Here are some rows, each followed by its group. Groups can overlap.
(13 -35 -33 20 15 12 -23 25 24 30 22 -16 -22 -17 0 6 6 33 -24 20 40 21 23 19 -3 4 -19 -6) Y
(22 15 2 25 -39 15 -14 41 24 8 35 -21 -38 -22 -17 33 19 24 -22 -25 20 3 27 1 -8 15 -28 23) R
(-28 13 29 -41 31 33 -30 5 -30 -18 -41 32 29 41 -4 -26 -35 -35 5 -43 -35 -38 -30 -27 40 31 -19 -15) J
(-5 24 -11 20 -24 -37 38 -32 22 -31 7 -3 -2 -24 16 26 26 0 -4 16 13 9 7 30 -10 -27 31 -9) B
(-39 -30 29 -43 33 -15 -16 2 -32 -31 -30 30 35 39 14 -14 -40 -39 5 -41 -31 -38 -32 -31 33 29 -30 5) J
(4 13 4 30 -33 12 -28 43 22 28 20 -23 -16 5 -28 17 8 -20 -13 -7 -2 21 33 7 3 33 -24 3) R
(-19 11 -13 18 19 -17 -3 -23 20 4 27 -14 -29 -19 16 -10 17 22 -22 2 13 12 23 -8 -12 -23 10 -4) M
(15 4 -13 14 -30 28 -19 38 20 17 24 -30 -20 -4 -26 33 10 20 -22 -12 13 25 36 14 -1 29 -30 7) R
(20 17 4 20 -24 30 40 -27 4 2 3 12 0 -8 29 28 24 7 9 7 7 -15 -15 3 3 -32 19 21) T
(6 -30 -20 -18 19 -42 -10 -25 9 17 29 -21 -18 -31 31 17 10 38 -18 29 22 23 33 25 -28 -23 -3 28) C
(-26 -12 36 -16 10 37 6 11 -32 -29 -30 37 29 28 -24 -32 -40 -31 38 -9 -26 -33 -34 -2 35 -3 24 -4) Q
(-12 4 -9 5 -26 -22 33 2 27 -7 -10 17 4 3 29 37 19 13 5 22 -2 -11 3 10 -3 -30 28 -6) B
(-21 2 -29 -2 17 -1 11 -27 2 -16 16 3 -20 -10 27 15 24 18 -29 11 16 9 3 23 -1 -30 4 37) M
(24 -23 -18 30 -28 24 -25 25 18 21 14 -21 -25 -8 -24 28 17 27 -31 0 16 27 25 30 -12 24 -21 28) Y
(-8 2 -11 -9 13 -1 -7 -32 6 6 22 -32 -7 -22 25 -14 10 20 -36 18 22 25 25 41 -31 -21 4 14) M
(26 -19 -33 14 -5 8 -12 27 15 30 35 -36 -22 -22 -2 17 12 38 -22 11 27 34 23 12 -12 6 -35 -31) Y
(13 -17 -20 30 -35 3 -35 32 34 37 22 -32 -20 -19 -20 19 12 7 -24 -2 11 21 20 12 -24 15 -21 10) R
(13 4 -22 32 -35 28 -3 27 13 39 16 -27 -27 -8 -33 39 33 24 -24 4 20 16 18 23 -17 22 -30 34) R
(11 24 16 25 -21 33 -19 34 22 37 18 -16 -13 -15 -24 28 8 7 -9 -7 16 14 25 5 -21 35 -24 16) R
(22 -3 -24 25 -37 12 -35 41 27 13 20 -23 -31 -13 -28 28 3 11 -24 -14 29 27 27 25 -17 18 -3 5) Y
(24 33 40 -25 -15 28 22 7 -32 -14 -19 12 24 26 -37 -26 6 -31 32 31 -22 -29 -39 25 10 13 31 16) Q
(20 -37 -33 2 17 19 -25 7 9 32 33 -36 -27 -22 5 -14 1 33 -36 2 36 30 25 16 -26 4 4 -31) C
(44 31 24 -2 -35 24 8 -9 4 -25 -26 30 22 23 -22 -30 8 -37 34 0 -31 -26 -15 -18 17 -7 33 1) T
(29 -32 -35 25 -10 24 -16 23 22 30 14 -32 -25 -17 -20 21 6 16 -29 4 27 18 23 30 -10 22 -37 -11) Y
(26 -26 -33 -2 6 10 -32 16 6 28 35 -30 -36 -15 20 -10 8 27 -38 0 20 32 27 30 -28 -12 -24 -2) Y
(20 -37 -29 9 17 39 2 7 11 17 14 -27 -33 -24 16 4 -13 27 -20 25 20 25 27 32 -31 -12 -30 1) Y
(26 24 16 23 -42 15 38 -32 9 -11 -4 21 13 -6 27 4 19 -4 -2 29 -11 -8 -23 -13 -10 -23 33 21) T
(17 -14 -20 -4 28 -10 2 18 29 6 22 -23 -22 -35 11 -21 6 18 -33 27 29 25 25 19 -3 -16 -37 7) C
(8 -21 40 -27 17 5 2 -11 -21 -27 -34 23 35 26 -37 -30 -26 -31 36 16 -33 -24 -21 -42 40 -16 1 -18) Q
(20 -28 -27 -4 35 8 -28 2 20 37 27 -34 -25 -15 9 -1 1 40 -15 13 31 23 29 41 -19 -16 -21 -9) C
(-17 2 -4 -25 22 -24 -1 -23 20 24 29 -25 -29 -26 22 8 3 31 -11 22 20 7 20 28 -33 -23 -12 -4) M
(35 -30 -29 16 15 3 -12 16 18 28 18 -38 -27 -19 -13 17 3 22 -20 4 31 18 27 1 -15 4 -37 3) Y
(17 -19 -20 23 -12 26 -16 29 11 28 18 -25 -16 -15 -15 33 1 24 -27 -2 13 32 31 10 -26 29 -17 14) Y
(22 8 -15 41 -39 26 -28 45 27 39 16 -27 -25 -19 -33 30 19 -6 -24 -27 31 18 27 21 -24 29 -30 25) R
(24 4 -15 25 -17 37 -32 29 27 32 27 -38 -25 -26 -31 28 6 31 -13 -9 13 27 29 37 -3 24 -37 41) Y
(-3 2 -20 5 15 -37 20 -25 0 4 14 1 9 -4 25 19 26 16 3 22 -4 -6 -10 -20 -15 -30 13 -36) B
(-32 -39 20 -38 22 -28 -32 11 -30 -33 -41 39 29 39 16 -23 -42 -26 3 -39 -37 -29 -23 5 40 42 -26 12) J
(-35 -1 20 -43 15 -17 -1 -2 -37 -25 -21 39 22 39 -6 -32 -40 -35 34 -14 -26 -24 -23 14 42 29 1 -24) J
(-3 -32 -18 2 42 -19 6 -16 31 19 31 -30 -18 -13 22 -21 -6 22 -18 16 22 5 38 41 -31 -7 -24 34) C
(22 -19 4 32 -21 30 -23 38 18 37 22 -25 -25 -22 -24 26 3 2 -29 4 31 16 27 -2 -1 20 -26 30) R
(35 -32 -9 36 6 15 -30 34 20 26 35 -30 -31 -24 -15 33 8 27 -13 7 29 27 23 32 -8 15 -35 32) Y
(-8 24 -4 9 -3 -13 20 -27 20 13 -6 8 9 -6 29 17 19 5 -6 25 0 9 -10 23 -17 -34 35 1) B
(-8 4 -22 14 -15 -24 20 -32 18 6 33 -1 -20 -26 22 -8 15 31 5 -2 18 14 16 7 -19 -25 33 21) M
(-10 29 -35 23 -30 28 -19 41 34 26 20 -27 -22 -26 -17 28 6 5 -11 -25 29 18 29 25 -3 24 -24 28) R
(-30 -26 27 -34 35 -19 -32 0 -41 -40 -24 32 35 37 20 -34 -37 -26 -11 -36 -35 -38 -30 -8 40 40 -19 -38) J
(-30 13 24 -34 35 -22 -44 20 -39 -22 -41 26 33 41 -2 -34 -40 -37 -2 -43 -35 -29 -28 1 44 20 -28 -40) J
(38 -32 -33 2 4 17 -7 7 22 26 24 -32 -27 -10 11 8 19 31 -31 9 22 34 31 32 -12 2 -21 30) Y
(40 33 24 25 -39 33 33 -32 -5 -22 -30 23 29 17 11 1 17 -24 34 18 -24 -26 -23 -40 8 -18 22 -27) T
(-10 -19 27 -29 -3 19 -5 -2 -34 -33 -30 32 29 14 -35 -37 -17 -35 34 13 -17 -29 -34 -42 28 2 15 -22) Q
(31 26 33 16 -28 -35 40 2 -21 -33 -34 23 20 32 -17 -26 10 -15 41 22 -24 -20 -21 -8 19 -25 31 25) T
(13 38 -15 14 -33 -26 31 -14 18 -5 -17 19 9 -15 33 21 24 13 18 9 9 -8 -12 14 -19 -32 13 1) B
(-21 20 27 -34 22 1 -39 11 -39 -22 -39 26 31 39 -6 -19 -37 -33 14 -43 -37 -22 -30 -27 35 29 10 -24) J
(-17 24 -15 5 13 -24 8 -32 22 17 3 -10 -9 -19 31 -1 10 13 -13 20 0 12 7 39 -12 -30 17 16) B
(26 -17 -27 27 17 35 -30 34 22 32 22 -23 -25 -26 -17 19 3 33 -24 7 29 27 18 -6 -3 13 -35 19) Y
(-30 -32 24 -41 6 -22 -35 9 -39 -31 -30 39 26 28 -15 -26 -35 -28 32 -32 -24 -29 -17 28 33 20 8 3) Q
(15 15 -4 25 -35 24 -19 29 27 26 16 -25 -25 -6 -15 35 15 16 -24 -21 29 32 25 1 -17 11 -33 -2) R
(40 33 22 14 -37 19 40 -25 -5 -11 -24 3 9 10 29 -3 33 -13 32 22 -20 -20 -32 -4 -10 -25 26 23) T
(26 -35 -29 7 1 17 -3 23 27 24 24 -23 -33 -28 14 26 3 31 -11 -7 36 30 33 5 -31 18 -30 30) Y
(40 29 38 -4 -28 26 24 -11 -9 -36 -19 23 13 14 -37 -26 6 -17 27 7 -22 -24 -21 -15 19 -7 26 1) T
(33 -21 -31 25 8 30 2 29 38 24 18 -23 -22 -22 -13 19 3 24 -33 7 31 30 31 34 -24 31 -30 25) Y
(-37 -41 29 -41 -1 10 6 5 -41 -40 -37 37 35 39 -4 -21 -37 -26 27 -34 -37 -31 -30 -22 35 31 6 -36) Q
(-19 -21 33 -34 40 -15 -39 20 -32 -5 -28 28 26 37 5 -12 -44 -31 -4 -43 -31 -31 -28 -27 46 40 -30 -40) J
(-37 -17 29 -38 35 17 -37 -2 -43 -36 -30 30 37 28 5 -14 -37 -17 25 -23 -28 -26 -21 -40 40 15 1 -9) J
(-12 4 -29 0 19 12 -25 -27 13 39 24 -27 -11 -22 33 -1 3 20 -22 18 22 21 12 -6 -26 -21 6 -24) M
(33 35 33 -16 -24 37 31 -7 -18 -27 -15 26 42 26 -39 -37 -4 -28 36 2 -26 -33 -26 -36 15 -16 35 -4) Q
(-26 -5 29 -38 26 -37 -39 34 -41 -11 -37 30 37 37 2 -41 -35 -26 0 -43 -44 -33 -30 -38 44 35 -24 -40) J
(35 40 16 14 -35 19 36 -23 -3 -33 -19 30 18 17 14 10 10 -9 34 31 -31 -13 -21 -15 -3 -30 42 30) T
(35 35 33 9 -12 8 31 -27 4 -27 -26 28 20 -1 -4 4 26 -26 34 29 -15 -8 -19 -22 1 -14 31 21) T
(22 2 -13 23 -37 12 -21 36 36 17 27 -21 -11 -15 -17 26 10 20 -27 9 33 25 29 25 -19 20 -28 -24) R
(-17 -3 -27 5 22 -37 31 -16 6 15 9 -16 -2 -26 25 19 21 22 5 18 33 3 14 37 -33 -23 -3 28) M
(35 -19 -27 18 -24 -4 -32 20 27 37 16 -34 -36 -17 -22 24 8 22 -18 -12 25 30 20 16 -24 11 -30 28) Y
(33 -32 -11 27 -39 12 -28 29 34 37 27 -25 -36 -22 -24 28 1 31 -22 -9 25 25 25 12 -8 29 -24 -9) Y
(13 29 -7 30 -17 33 -19 34 24 30 18 -21 -36 -6 -31 33 8 0 -20 -18 7 14 23 -15 -3 26 -33 -24) R
(4 35 31 -22 4 26 27 -20 -16 -11 -19 21 31 35 -31 -34 -15 -31 38 11 -31 -31 -21 -29 19 2 33 -20) Q
(31 22 38 -4 -17 15 36 -11 -21 -25 -32 30 31 21 -31 -32 -4 -31 32 -2 -33 -20 -28 10 3 -5 26 -22) Q
(-21 -37 24 -29 8 42 18 0 -25 -25 -28 26 31 26 -28 -37 -13 -33 38 -30 -28 -26 -21 -36 26 2 -5 16) Q
(-19 -21 -24 -18 22 -13 8 -18 9 21 20 -16 -18 -31 33 -5 3 40 -4 7 25 21 16 3 -15 -12 10 39) M
(11 33 16 20 10 -10 40 -18 15 -22 0 10 -9 1 33 6 26 0 16 11 -2 -20 -4 -6 -3 -14 26 7) B
(6 31 -9 14 -24 -19 29 -27 -16 -7 -8 26 -2 -8 31 1 26 2 -6 34 -13 0 -15 -6 -15 -25 28 19) B
(8 -35 -18 -9 31 21 -12 -16 20 21 7 -14 -18 -28 14 6 -1 31 -18 9 13 25 27 21 -33 -12 -15 34) C
(35 42 16 23 -35 21 36 -29 0 -16 -26 30 9 19 14 1 35 -20 32 16 -22 -17 -28 -11 1 -25 31 28) T
(-19 -7 -18 7 13 -33 24 -29 20 -3 5 1 -11 -24 29 13 30 9 -6 34 18 -4 20 -33 -24 -25 35 -38) M
(-35 4 24 -38 33 -15 -25 2 -32 -22 -34 19 35 35 -4 -34 -44 -35 27 -23 -28 -40 -23 -45 28 24 17 -38) J
(33 42 9 16 -28 -31 38 -32 6 -18 -13 8 6 -8 29 -8 21 2 7 25 -17 -13 -19 30 3 -23 26 5) T
(-14 13 36 -25 10 12 6 2 -34 -29 -24 12 33 26 -15 -34 -37 -26 23 -27 -35 -33 -28 -33 19 -9 10 -15) Q
(-19 4 38 -18 -12 12 2 -2 -34 -29 -30 21 31 23 -33 -26 -33 -35 36 4 -28 -33 -34 -20 31 22 17 -6) Q
(-12 45 -24 -4 -5 -31 22 -34 11 -9 22 6 -16 -26 22 8 19 11 -13 9 29 5 -1 -6 -6 -32 19 -9) B
(-39 -1 29 -41 24 12 18 -2 -34 -29 -26 21 29 41 -31 -32 -28 -31 30 -9 -31 -35 -30 -36 40 24 22 -24) Q
(-23 4 -29 -9 15 -26 -5 -34 -7 8 29 -19 -25 -13 29 6 12 24 5 16 13 12 9 30 -26 -34 10 32) M
(20 -32 -33 18 -17 -40 -32 16 27 35 27 -32 -22 -31 -13 26 12 24 -36 22 22 16 18 21 -19 20 -30 10) Y
Which 3 other groups have their centres nearest to the centre of group J, nearest first?
Q T B
Which 3 other groups have their centres nearest to the centre of group M, nearest first?
C B Y
Which 3 groups are nearest to each row below, nearest first, going by the distance to the centre of the group?
(24 20 36 -11 -37 26 29 5 -23 -38 -15 12 33 21 -24 -12 -4 -24 43 -2 -24 -22 -17 -42 31 6 24 34) Q T J
(38 31 13 23 -19 -35 38 -27 -12 -9 -10 6 15 10 18 -26 24 -24 12 20 -9 -22 -32 -27 -8 -9 19 37) T B Q
(1 22 36 -29 -21 33 27 -2 -18 -31 -30 34 24 32 -35 -23 -24 -42 36 -12 -33 -20 -34 -42 26 2 28 -38) Q T J
(-14 17 -22 -2 1 -22 33 -32 11 -7 14 -12 -13 -26 40 4 24 18 7 4 18 14 -1 16 -21 -32 6 -4) M B C
(-32 -35 27 -38 31 -15 -37 11 -37 -22 -28 23 29 30 9 -32 -35 -28 21 -30 -22 -26 -28 -6 44 29 -15 -36) J Q T
(15 42 -9 14 8 21 38 -18 18 -29 -2 6 9 3 38 -5 19 0 5 20 -4 -20 -6 -33 -3 -23 22 -4) B T M
(11 15 33 0 -17 10 31 -2 -12 -14 -26 30 29 32 -37 -32 -8 -35 38 27 -28 -17 -30 -36 19 -16 10 16) Q T J
Which 3 other groups have their centres nearest to the centre of group Q, nearest first?
J T B
Which 3 other groups have their centres nearest to the centre of group B, nearest first?
M T C
Which 4 groups are nearest to each row below, nearest first, going by the distance to the centre of the group?
(-3 2 -18 9 -17 -31 15 -25 4 15 20 1 -5 8 29 26 26 11 -4 20 -13 7 -10 12 -21 -32 22 3) B M T C
Which 3 other groups have their centres nearest to the centre of group Y, nearest first?
R C M
Which 3 other groups have their centres nearest to the centre of group C, nearest first?
M Y R
Which 4 groups are nearest to each row below, nearest first, going by the average distance to the group's rows?
(15 -10 27 -25 -1 24 18 0 -23 -31 -24 21 29 26 -39 -39 -19 -26 38 7 -26 -22 -34 1 21 11 31 -18) Q T J B
(26 -21 -22 -4 35 -6 -7 -11 -12 28 14 -25 -29 -31 25 -23 10 38 -29 0 29 27 25 7 -33 -7 -33 -11) C M Y R
(6 31 -18 2 -24 -35 33 -2 13 -20 -8 8 15 1 33 37 19 9 23 22 -9 -17 -10 -8 12 -32 28 -22) B T M Q
(6 -30 -29 5 6 -19 -19 -16 9 19 27 -25 -31 -26 27 4 -6 20 -24 7 27 32 25 32 -21 -3 -24 3) C Y M R
(-8 24 -27 9 22 -33 33 -11 2 -3 7 -10 -5 -28 20 -1 26 16 -20 18 2 9 25 -15 -24 -34 -12 1) M B C Y
(15 38 -7 18 -35 -15 36 -38 13 -5 -13 1 -13 -4 36 19 30 13 3 11 9 18 -12 -20 -21 -34 26 3) B T M C
(4 -10 -22 0 26 -28 4 -14 34 8 27 -21 -31 -22 27 -8 12 13 -18 34 22 27 33 37 -24 -25 6 19) C M B Y
(33 38 31 20 -35 -8 36 -25 6 -7 -10 21 6 12 22 -5 24 -11 16 34 -9 -11 -30 -4 -8 -34 40 -4) T B M Q
Which 3 groups are nearest to each row below, nearest first, going by the distance to the group's nearest row?
(-12 22 -15 14 -26 -26 31 -20 -3 -7 11 -14 -2 -4 33 19 24 0 9 11 0 -6 -8 21 -19 -18 26 -6) B T M
(4 31 -18 36 -30 3 -10 34 13 37 20 -21 -29 -19 -31 6 26 18 -24 -21 33 25 33 -24 -17 35 -30 32) R Y M
Group B spreads out most along one direction. Which 3 other groups' directions of most spread are closest to that one, closest first?
T M Y
Which 4 groups are nearest to each row below, nearest first, going by the distance to the group's nearest row?
(-32 -32 29 -41 33 -4 -39 16 -37 -1 -30 28 22 39 7 -37 -42 -33 -20 -43 -31 -35 -26 -6 33 40 -33 -22) J Q T R
(-1 33 -4 5 13 -6 29 -23 6 -20 -2 -14 -7 -1 33 28 30 9 -9 16 20 -2 -8 37 -15 -23 44 -11) B M T C
(8 38 9 7 -19 -13 13 -14 2 -9 -21 3 13 3 27 4 24 -15 12 16 -4 -13 -26 -6 -28 -36 22 5) B T M Q
Which 3 groups are nearest to each row below, nearest first, going by the average distance to the group's rows?
(40 20 38 -11 -24 37 38 -14 -34 -22 -15 21 22 17 -37 -26 -15 -31 45 20 -26 -11 -21 -27 10 -12 10 -6) Q T B
(33 -14 -24 18 -19 37 -23 38 31 28 16 -27 -22 -24 -24 21 1 27 -31 -12 5 30 31 -2 -19 24 -30 16) R Y C
(-28 -17 31 -45 44 -15 -25 7 -32 -25 -39 37 35 41 9 -12 -35 -35 3 -45 -37 -26 -19 10 44 33 -30 -42) J Q T
(33 -1 22 23 -28 -10 31 -7 -9 -7 -28 17 9 -6 20 10 26 -13 25 13 -22 3 -34 16 1 -14 28 -4) T B Q
(38 20 38 -2 -35 26 22 -16 -21 -31 -19 14 20 23 -33 -21 -6 -20 34 0 -20 -22 -21 -42 28 -5 33 16) T Q B
(-3 31 -2 14 -15 -31 31 -29 -3 -9 -2 12 24 -13 29 24 28 22 9 29 7 7 -15 -13 -10 -32 17 19) B T M
(6 -3 42 -4 -8 39 27 -14 -25 -36 -26 17 22 32 -33 -26 -24 -35 32 -2 -13 -20 -32 -38 33 -5 4 -42) Q T J
